Turns in one plane each, and the order they were made in; the first pair answered
E (before => after):
[-22   6  17   4 -11 -16 -16  -8  -7  -9 -12   9  -1   7  -6  15  -8 -21
  -9  10  10 -11  -6 -19   1  13   3 -24 -15 -10] => [-21  -3  -2   6 -19   3 -13  12  -2  -3 -16  20  -1  13  12   4 -23 -11
 -20  -4   7   0  -1  -6  -2  -3  13   1  22 -22]
[  5   0 -26 -11   1  20   7  16 -15   9   3   8  -3 -13  12  -9 -14  14
  -7 -17  -2   7  -1   5  -7  -7   4  12  25 -19] => [ 11  29   1 -16  16  -3   2 -14 -29   4  -2  -6   3 -21 -14  -1   4   8
  16  -4   3  -8  -4  -4   1  12  -6 -12 -18   2]
[  5   0   1 -11   1 -16  21  -3   3  -9  10  -6 -11  -3   5   6  14   1
  18   7  -5 -15  -3 -16  -1  -3   0 -20   1   1] => [  4  -8 -11  -9  -4  -5  24  10   6  -5   8   3 -12   1  15   1   4   6
  11  -2  -6  -9  -1  -9  -3 -13   6  -5  23  -7]
D (before => after):
[ 13   6   1  -9   9  -2  13 -11   5   5   3 -12  -3  -8   6 -12   1   4
   5  13   8  -4 -12  -1  -1 -19   5  -1  -2  18] => [ 11   0  -6  -8   0  -8  14  -6   3   7  10 -10  -6  -3  18  -9 -10   2
   7   7   9  -9 -13  -4   4 -16   8  -8   2   9]
[ -8  -8   5  22 -25 -15  17  14  16 -11   2   3   2  19  22  -3 -21  -2
   2  -8  11   0   1 -12   3  -3  13 -18  -6  -6] => [-20   8 -15  20 -23   2  -5  11  -1   2  -4  11  17   7  12   9 -19  18
  12 -19   1 -12   6  -1  10  10  15 -11  -7 -21]
[-21 -16 -19  11 -13   6 -14  13  -8   3  -1  10  -5   9  -2  19   1   2
  -4  -4  -3  -7  -2  -5   6   5  -6 -10   9 -24] => [-20  -5 -12   8   0  19 -21   3 -12   1 -11   8   2  -2 -22  17  17   8
  -5   4  -7  -1   1   3   1   5  -9   6   3 -12]
A (before => after):
[  0   0 -22  -1 -10  -9  10  14  -7   3  16   1   0   1  22   8 -15   9
  10  -7   8 -14  -5  -7   7   2   5  -4  14 -28] => [ -5  -9   3  11 -17 -22   7  13   0 -12   6   4  -8  13  17   5 -13  -2
   3  -3  21  -4  -5 -12   6   5   8 -12  13 -19]
[ 25 -15  -3   1  17  -1   4   1   9   7   6  -2 -14  15  20  -9 -28 -14
  -8   0 -18  -8  -5  17 -17 -12   1 -12  20   9] => [ 26 -16   3   3  17  -3   2   0  11   3   1   0 -15  17  18 -11 -27 -17
  -8   0 -16  -4  -5  18 -15 -12   3 -12  23  11]
[  0 -15  16  -3  -5  -7 -32   9  -1  -4  -3  11 -12   0   2   8  -2  -2
  12  13   0   7  -8 -12   9  18  -7   4   6  -8] => [  5  -4  10  -6  -1   1 -34   9  -6   0 -11  14  -3  -3  -1   2  -3   8
  17   9  -3   8  -3  -2  11  15  -3  17  14  -6]
X (before => after):
[-20 -16   7  17   1  -4  -1  -1   3 -15 -10   2  -6  10 -10   3   0  -1
  -4   2  11   4 -11  -8 -12  -1   6  -9  -4  -8] => [-22   3  -8  11   8   5 -11  -8 -11  -6 -12   4   5  -1 -17   8   3  13
   8  -4   4  -8  -9   1  -5   5   6  -3  -8 -14]
[-26  -3  14  12 -15 -13 -19  -7 -11  15   3  26  12   9  -9  15   1  16
  -2   7   9   6 -20 -14  -7  17  -2   0  -1  -6] => [-23  -5  -1   8  -9   7 -16  -3 -10  21   6  26  15   0  -8  13   2  25
  -9   7   1  11 -17  -7 -16   8  -1  17   8  -8]
[  4   2   4   1  -3 -18   8  -1  -2  -9  -3  -4   1   9   8  -7  -5  -4
   7  -6   0  -2  -2  -4  10  -6   0  -9  10   9] => [  5  12 -10  -5   4  -4   4  -4  -9   1  -5  -3   9  -2   4  -6  -2   8
  12 -10  -7  -5  -1   4  11  -6  -1   1  11   4]
Then:
(two turns a pair)
[  3   6  32   2 -14 -34  12  -2 -42 -13  -5  -9   3  16   2 -12  -7 -18
   5   1  19  -9  -4   2   7   2   8 -16 -12  35] => [ -1  -1  15   6 -19  -2  11  17 -38  -9 -15   5   5  17  11 -23 -15  -2
 -12 -12  13   8   5  20   2 -17  17  19  29  27] | E then A
[-4  0 -2  0  1  0  0  0  3  4 -1  4  2  0  0  6  0  5  1 -4 -6 -3  0  0
  0  6  4  0  2 -9] => [-2 -4  8  2  3  0  2  0  9 -1 -3  2 -1  2 -4  1  5  1 -5  1 -3  5  0 -1
 -6  2  4  2  3 -2] | D then X
[  8 -20  12   8   3  -3  17   9  13  -3   3  -2 -11  18   9 -11   3 -17
 -24  12  -3  18   0  -8 -14 -25   2  -5  17   7] => [ -3 -13   4  15 -13  -6   5  16   1  -1  -9  13  -7  27  18  -7 -11 -10
 -15  -9  -1   7   5  -1   6 -17   9  -7  32  -9] | D then A
[ 34  28  22  -6  25   4  31  -8  -9   4 -21   2   8  -3 -11 -18  11  -1
   7   3  14  13 -16   0   2 -13  14  18   2  25] => [ 33   9  20   0   3 -23  42   4  -2  -1  -7   4  -5  15  16 -16 -11 -15
  10  -7  24   7 -22 -14  12 -11  19  -7   7  11] | X then D
[ 10  24 -11  -3   2  11   6 -11 -17   3  -4 -16 -16   4   1 -19  -4  10
  21   9 -14   5   3  -3   2 -16   0  10  12  10] => [ 12  15 -10  -1  -6   1  14  -5 -12   1   1 -17 -22  12  12 -21 -12   3
  20   7 -11   4   0  -9   3 -17   1   1  15   7] | D then D
[ 21  13   2  -4  -5 -22  20  -5  -3   2   1  -7   0  16  21 -11 -20  -8
  18  -7   9  -9  -1  -1  12  -7   1 -10   4   7] => [ 13  33  -7  -7   6   0  -2 -15 -19  11 -10  -3  14  -2  -1  -3  -6  10
  23  -8  -3 -13   6  12  15   2   0   6   0   3] | D then D
[  2   0   7  23   6  -4  -8  -6  -6  -4 -11  -8   5  -2  -1   2   4   3
  17  16   6   5   7 -16  -6  18  -5   9   8  -3] => [  2  -3  -8  17   8  -1  -5  -4  -6   2   2 -13   5  -8   3   7   5   2
  18  18   0  -1   4 -19  -9  17  -9   5   3 -11] | A then A
[ -7  -2  12   0  -3   7  -5   0   6  -7 -14   2   2   0   3   5  10 -11
 -10  -1   6  -5  -3  -3  -2   1  -3   5  -8   7] => [ -7  -3   5  -2   1  15  -5   1   6  -3 -12   2   4  -3   4   4  11  -7
 -13  -1   3  -3  -2  -1  -5  -3  -4  12  -4   7] | X then X
